One vector is turned by the same rotation once a tick. Each row is the vector after some number of ticks, and that number follows the row.
The counts run from 0 to 267.
2.5	-23.2	-17.6	-9.8	-28.7	29.7	18.9	-5.7	-2.4	-14.7	-18.5	21.9	20.0	7.0	-5.7	-1.1	23.0	-7.5	17.4	10.6	9.3	16.8	-9.7	-10.6	-32.2	-8.8	-8.0	14.6	-9.1	3.8	12.4	-14.7	6.5	38.1	25.8	9.7	-5.8	4.4	0.3	-17.6	-8.2	-5.3	-3.8	18.4 -> 214
9.8	-13.2	-23.9	-1.9	-33.8	23.3	11.6	-5.1	6.6	-19.7	-5.4	26.3	29.0	-3.9	-17.2	2.3	7.9	-9.2	6.7	10.3	19.5	3.0	-6.4	-15.6	-34.0	-10.5	-2.8	16.8	7.1	-4.4	2.4	-16.4	3.4	35.8	13.4	-5.9	5.5	-4.4	-13.6	-24.8	-8.7	7.4	6.0	23.7 -> 111
12.3	-23.8	-19.1	-2.8	-31.2	20.3	8.9	-18.5	0.3	-12.7	-25.8	11.6	29.8	3.8	-5.3	10.6	17.1	3.2	12.8	-5.6	12.2	15.3	-9.3	-12.4	-34.1	-21.2	4.0	17.0	-3.4	0.1	5.4	-5.3	-0.1	38.8	8.1	6.1	3.6	7.2	11.0	-14.7	-16.6	5.4	13.1	24.3 -> 125
-2.6	-8.3	-6.9	-16.5	-21.6	20.2	27.1	-23.2	-11.0	10.5	-16.6	33.5	26.3	10.8	-2.9	-4.6	31.6	-3.3	3.6	-5.9	24.9	28.0	-19.1	-21.4	-19.5	-11.4	-4.2	2.4	13.4	-2.2	0.7	-15.9	1.0	28.6	15.4	-4.5	-5.6	2.7	10.2	-15.6	-15.3	-8.2	-8.5	11.9 -> 69
7.4	-17.3	-20.5	-3.0	-30.8	19.3	16.8	-4.3	15.8	-14.7	1.0	36.3	30.0	-5.2	-20.7	-1.9	3.3	-10.1	3.8	17.3	21.2	4.7	-8.4	-9.8	-25.0	-10.1	-5.0	15.2	10.3	-4.6	0.1	-18.1	-2.0	34.7	15.4	-2.2	4.6	-3.8	-19.1	-21.9	-6.1	9.1	2.0	22.0 -> 106
6.7	4.4	12.5	6.9	-25.4	25.3	21.3	-14.5	13.2	-3.7	-9.7	46.2	14.4	2.8	-10.4	4.3	11.1	8.5	5.8	-8.1	16.5	-4.6	-19.1	-11.6	-21.6	-17.0	2.7	20.6	12.3	-14.0	-8.5	-6.1	4.5	41.5	9.1	2.6	5.4	17.7	-2.1	-3.0	-17.5	14.9	0.2	20.4 -> 247
10.3	-14.7	-2.9	8.2	-31.7	18.0	3.7	-24.4	13.4	-4.8	-17.9	31.3	31.5	6.2	-12.7	8.6	2.7	6.1	4.8	1.5	16.2	5.8	-10.5	-9.1	-20.9	-20.6	8.2	22.4	3.6	-8.3	0.0	5.1	3.5	48.0	1.4	10.7	12.8	12.4	4.9	-10.2	-8.4	14.6	13.8	26.2 -> 31
15.4	-1.9	-12.1	3.4	-23.0	13.4	14.7	-21.4	14.8	4.3	-0.4	51.1	28.1	-0.1	-14.0	10.8	8.3	-7.2	1.0	8.8	21.7	2.2	-18.8	-25.1	-17.3	-7.7	-9.8	18.9	13.9	-6.3	-4.7	-20.9	-4.7	35.8	-0.4	-1.0	5.8	19.8	-1.7	-16.9	-7.5	13.1	3.6	15.5 -> 262
13.0	-6.3	-21.4	-3.8	-32.1	13.5	7.0	-20.3	-6.3	-0.5	-8.7	33.0	32.2	8.6	0.3	9.8	17.6	-8.8	12.4	10.5	13.1	8.2	-13.0	-36.5	-22.3	-0.7	-10.4	17.2	2.4	-1.4	12.1	-8.9	3.8	36.4	10.1	1.4	-1.5	14.8	14.6	-15.2	-3.4	3.4	7.1	17.9 -> 48
2.6	7.5	-9.8	0.2	-33.1	26.8	18.2	-9.0	11.2	-12.0	-9.9	35.4	17.9	2.3	-19.9	5.8	3.2	4.4	10.2	-0.1	22.8	1.4	-5.3	-11.6	-32.4	-20.4	5.5	19.7	2.2	-7.4	-2.1	1.0	10.3	43.4	10.9	-4.4	12.0	0.9	-7.2	-16.7	-13.9	12.1	5.9	27.3 -> 23
-1.7	-0.3	5.3	-9.2	-39.9	24.0	21.0	-15.8	8.0	-5.3	-11.7	24.9	22.8	7.2	-8.8	-6.4	18.1	9.7	4.8	-19.6	18.3	-4.6	-14.7	-21.2	-27.2	-11.8	3.9	7.4	4.8	-10.9	-3.7	5.8	12.8	43.0	22.9	7.4	3.0	0.7	7.0	-7.3	-11.7	17.0	-2.7	25.2 -> 239
3.0	-18.5	-7.6	-13.2	-28.9	27.7	27.4	-8.8	-6.4	-14.7	-18.6	30.4	12.8	4.8	2.7	0.7	18.9	-7.8	12.8	2.7	7.0	14.8	-5.5	-1.7	-27.3	-13.6	-2.9	10.9	-1.0	5.3	6.7	-18.4	-3.8	39.7	32.1	3.4	-11.5	6.6	-1.9	-13.9	-18.4	-1.8	-1.1	21.6 -> 220
17.3	-11.0	-6.2	0.6	-17.0	17.2	17.7	-27.5	-11.3	-10.8	-16.7	34.6	24.3	6.8	15.6	4.7	24.9	-8.6	0.7	3.5	16.5	5.8	-26.2	-20.7	-24.1	-10.0	-9.5	12.7	2.3	-9.1	11.2	-19.6	6.4	40.2	-1.3	3.4	-8.4	17.0	16.7	-9.2	-11.5	-5.7	3.9	13.3 -> 56
18.5	-9.8	-8.8	6.3	-21.5	6.7	11.4	-25.2	15.0	0.5	0.0	49.5	30.6	-2.4	-7.9	6.5	9.7	-7.3	-7.2	9.2	21.8	0.8	-21.6	-23.8	-14.9	-6.3	-7.7	18.2	12.0	-11.7	-3.7	-21.1	-1.1	36.4	-2.4	1.9	2.9	19.1	3.3	-12.3	-5.7	13.5	6.1	16.4 -> 263
-3.9	-14.6	-4.8	-19.1	-22.4	29.0	31.5	-12.6	6.0	-7.3	-10.9	29.8	13.6	7.1	-10.4	-2.2	16.8	-6.6	2.5	4.0	20.2	21.5	-6.6	0.5	-23.8	-18.2	-8.3	9.4	0.2	0.4	-0.4	-22.6	-4.1	35.1	28.4	10.3	-4.5	-5.9	-12.7	-17.9	-15.8	8.1	-10.2	18.2 -> 2
-2.7	2.6	-4.8	-2.9	-25.8	21.8	14.8	-22.7	4.5	-4.5	-5.0	24.4	37.0	4.0	-16.2	-7.9	15.7	-2.9	0.3	5.4	39.0	10.3	-22.8	-25.0	-22.1	-14.5	-6.1	8.2	15.0	-16.8	-2.1	-4.6	10.1	36.7	-6.3	-1.1	10.5	-8.5	-1.7	-16.1	-4.2	4.6	-3.9	17.8 -> 177
2.1	-15.2	-6.1	-10.5	-15.8	16.2	34.2	-22.2	-2.2	6.1	-18.2	43.9	21.6	6.9	5.4	-11.8	25.1	-0.3	-8.5	-11.0	22.2	13.8	-24.0	-13.5	-17.7	-13.5	0.6	5.1	14.5	-7.4	-0.8	-24.8	6.7	30.1	5.6	-6.1	-8.4	7.4	6.9	-12.5	-15.2	-9.5	-8.6	14.8 -> 71
11.5	-9.1	-15.8	2.7	-32.4	11.6	6.6	-17.9	3.5	3.6	-11.8	42.1	33.9	6.9	-13.6	18.7	5.2	-1.4	12.5	6.8	12.4	9.9	-4.3	-25.2	-18.4	-9.8	1.1	23.3	5.8	0.9	5.6	1.5	-1.9	40.0	13.2	-0.7	9.2	17.8	5.4	-18.9	-4.9	8.9	15.3	22.7 -> 38
7.2	-23.7	-8.6	1.5	-26.1	19.6	18.4	-10.3	21.2	-11.3	-5.4	42.9	30.6	-3.8	-19.4	-6.6	-0.5	-6.7	-4.7	12.9	21.0	5.2	-11.3	0.2	-19.1	-11.3	-3.6	16.1	14.1	-9.6	-3.2	-22.3	-1.0	35.8	11.4	1.6	1.7	1.5	-21.3	-18.3	-6.2	7.1	3.6	19.9 -> 102
5.9	-2.3	-4.3	5.2	-16.8	23.5	19.5	-19.5	8.3	-12.2	-7.8	33.4	30.0	-1.1	-12.7	-7.5	12.3	-1.4	-5.6	8.0	36.3	4.6	-22.6	-14.6	-25.9	-18.7	-4.5	14.6	15.7	-21.1	-4.3	-16.0	14.0	38.4	-17.2	-6.4	9.2	0.6	-6.9	-12.7	-7.1	-4.9	-3.8	17.2 -> 180
-1.3	-22.4	-3.9	-18.6	-33.3	26.1	24.4	-18.2	-4.7	-8.8	-18.0	22.4	20.4	9.1	1.3	-3.5	19.6	-4.1	8.9	-7.9	11.5	17.8	-4.7	-8.0	-23.9	-16.9	0.3	5.3	3.1	3.5	4.7	-10.1	-3.8	37.5	35.5	8.3	-8.6	-2.1	4.3	-15.5	-17.0	6.0	1.2	23.8 -> 224
-5.5	2.7	9.6	-15.7	-25.7	20.2	23.4	-29.4	-4.2	9.4	-2.2	42.2	27.7	10.2	-4.0	0.6	16.9	-7.1	-0.1	4.5	29.8	19.9	-13.9	-20.7	-10.3	-9.5	-10.6	7.4	12.0	-3.9	-2.1	-11.7	-6.4	38.9	18.3	5.3	-0.7	3.5	2.6	-12.0	-9.4	11.6	-5.9	16.0 -> 162
8.7	-22.4	-15.9	7.3	-14.2	19.0	15.4	-13.2	10.2	-3.9	-17.7	39.9	32.0	-2.1	-20.0	-1.6	10.0	2.7	1.2	10.7	26.5	17.6	-19.2	-1.7	-22.8	-17.7	1.2	21.4	14.9	-10.7	-1.6	-19.1	6.0	34.5	-13.1	-7.8	9.1	9.2	-6.7	-19.8	-11.8	-11.3	4.0	18.3 -> 190
11.6	-0.6	-0.8	5.8	-23.2	12.9	14.7	-19.4	15.7	5.5	-2.8	51.9	28.2	0.7	-14.7	12.0	6.0	-1.7	1.2	4.7	18.4	2.8	-18.8	-17.6	-14.6	-11.7	-2.7	20.7	15.7	-7.0	-7.7	-17.8	-3.9	37.1	5.8	1.1	5.1	21.0	-3.4	-10.4	-14.3	14.1	4.3	18.1 -> 257
-0.3	-25.6	1.3	2.8	-19.2	25.0	20.5	-11.6	21.5	-7.6	-10.8	45.9	28.4	0.4	-20.7	-8.9	4.6	-2.4	-3.6	13.7	21.3	9.1	-17.3	7.4	-17.8	-16.2	-3.2	16.2	11.8	-12.8	-3.8	-18.7	1.4	37.5	7.6	8.0	3.9	5.2	-18.3	-13.7	-7.6	4.4	-1.4	18.6 -> 97
7.4	-29.3	-14.4	7.7	-15.7	17.9	11.4	-15.4	14.0	-1.7	-20.6	31.7	37.6	1.6	-19.8	-5.5	11.7	3.2	-1.4	8.0	23.8	18.8	-22.7	-2.1	-22.5	-19.1	1.1	20.1	10.1	-11.6	-0.8	-12.8	6.8	33.2	-14.5	1.1	11.3	8.7	-2.1	-16.2	-6.7	-8.7	5.8	15.7 -> 191
0.0	-5.6	-7.2	-14.1	-19.0	21.1	26.7	-24.6	-18.1	4.1	-18.0	31.9	23.1	10.7	2.4	4.6	31.2	-3.7	10.5	-3.2	21.1	24.3	-18.9	-21.8	-19.2	-14.7	-7.8	8.2	6.6	1.0	4.0	-17.7	-3.3	33.7	10.4	-2.5	-5.2	10.4	12.5	-13.5	-18.3	-8.8	-1.6	13.7 -> 64
-5.5	-6.2	-1.8	-6.6	-17.0	26.2	31.9	-9.7	8.4	2.6	-14.2	46.6	15.0	8.9	-15.0	-19.1	24.0	3.5	-4.1	-2.2	24.2	6.4	-23.7	-11.3	-23.9	-10.9	-1.6	8.5	10.9	-14.2	-4.5	-16.9	18.5	30.8	5.1	-2.7	-3.2	2.0	-1.6	-12.9	-8.9	-11.6	-17.6	14.3 -> 81
-0.8	0.5	10.3	-1.4	-33.8	27.2	14.6	-20.5	10.5	-1.6	-10.4	29.3	21.0	7.5	-14.3	-1.2	17.6	7.9	7.9	-15.3	18.8	-1.5	-19.6	-20.4	-25.4	-14.7	1.6	14.7	7.1	-12.6	-3.6	6.4	10.7	43.2	13.7	12.1	6.4	7.5	6.1	-4.8	-11.8	19.0	-4.7	23.7 -> 244
2.3	-0.8	-10.0	3.4	-17.5	25.0	19.5	-12.4	2.9	-7.5	-12.6	32.0	30.3	-1.7	-22.7	2.4	12.6	0.7	7.5	10.9	35.4	14.0	-15.4	-12.1	-25.3	-20.1	-2.8	20.0	13.2	-13.0	-2.8	-16.0	8.1	34.0	-12.5	-11.0	13.7	3.1	-9.1	-16.4	-13.7	-9.2	-1.8	19.4 -> 184
-3.1	-25.4	1.2	-18.6	-20.4	25.8	26.7	-18.5	10.1	-10.4	-16.7	20.4	19.9	7.0	-4.6	-11.2	21.3	-5.6	-4.0	1.7	22.0	16.4	-18.8	3.1	-21.5	-16.5	-11.3	8.6	-6.2	-5.2	0.5	-19.9	0.4	40.4	20.9	21.8	-4.1	-1.4	-3.1	-13.0	-12.8	9.0	-6.7	18.3 -> 0
7.9	-3.3	-15.4	-9.0	-29.2	17.9	25.1	-9.4	-1.9	8.6	-13.7	44.2	11.8	12.9	-2.0	5.8	26.4	2.1	10.3	-9.4	4.4	4.6	-11.9	-24.8	-28.9	-3.6	0.8	16.1	-3.9	2.7	6.7	-5.5	9.8	36.0	24.3	-0.9	-3.3	18.5	15.4	-12.0	-12.1	4.8	-3.9	18.9 -> 142
-3.7	-16.0	-3.9	-13.7	-20.6	18.0	25.7	-29.6	-11.2	8.7	-19.1	26.6	30.6	13.6	4.2	-7.0	30.6	-1.8	-0.9	-9.3	23.9	26.6	-22.1	-19.7	-16.1	-13.2	-4.7	3.9	10.3	-4.1	2.9	-13.3	3.9	30.9	8.1	6.2	-4.0	3.4	16.1	-14.8	-11.8	-6.0	-6.5	14.0 -> 68
-6.6	-8.2	4.1	-2.0	-18.1	30.0	26.3	-4.4	13.9	-4.9	-11.5	42.9	17.6	2.4	-30.0	-8.8	11.6	0.2	5.3	11.5	25.3	12.4	-20.9	1.4	-21.4	-14.3	-6.6	16.6	10.5	-12.8	-4.6	-15.3	9.2	37.6	8.3	4.1	5.3	5.4	-15.4	-12.7	-10.0	-3.8	-11.7	17.6 -> 91
21.5	-16.5	-15.8	9.7	-27.7	9.4	10.8	-20.5	8.1	-2.6	-13.6	51.4	29.1	2.4	-1.1	11.2	5.8	-4.0	2.0	4.4	8.2	2.1	-11.5	-17.3	-18.9	-8.3	2.9	22.1	6.3	-2.8	4.6	-8.6	-0.9	40.0	5.2	1.1	2.6	21.7	5.0	-11.6	-5.3	8.7	17.2	20.5 -> 40
16.0	-14.9	-18.5	-5.3	-28.1	12.2	26.4	-11.9	2.7	5.0	-19.8	46.4	11.7	7.4	4.1	2.4	19.9	3.3	3.4	-11.9	0.9	-1.4	-11.5	-17.4	-28.1	-7.1	7.3	16.5	-1.4	1.3	4.0	-12.7	7.8	36.3	17.6	-2.8	-6.5	19.4	13.7	-13.6	-12.2	0.5	3.3	22.7 -> 138
3.0	5.8	2.7	-6.9	-22.0	16.3	27.9	-25.7	4.1	-2.4	-0.2	49.9	27.4	1.7	-1.9	-7.8	11.8	-8.6	-7.6	2.8	32.4	4.1	-16.6	-17.1	-13.5	-10.5	-5.1	7.1	20.3	-13.1	-6.3	-19.5	3.3	34.8	5.4	-8.7	0.1	0.4	-6.6	-14.8	-10.2	6.9	-3.1	15.1 -> 169
-0.9	-16.2	-3.2	-16.4	-20.5	27.7	35.4	-12.5	10.1	-9.8	-11.3	36.4	9.5	2.8	-6.7	-7.1	13.5	-6.5	-5.0	1.0	20.7	13.7	-9.4	6.3	-25.7	-18.3	-3.0	10.2	0.0	-4.6	-1.3	-27.6	-3.2	34.8	23.8	3.2	-8.0	0.1	-12.9	-16.6	-16.9	8.8	-7.3	19.2 -> 3
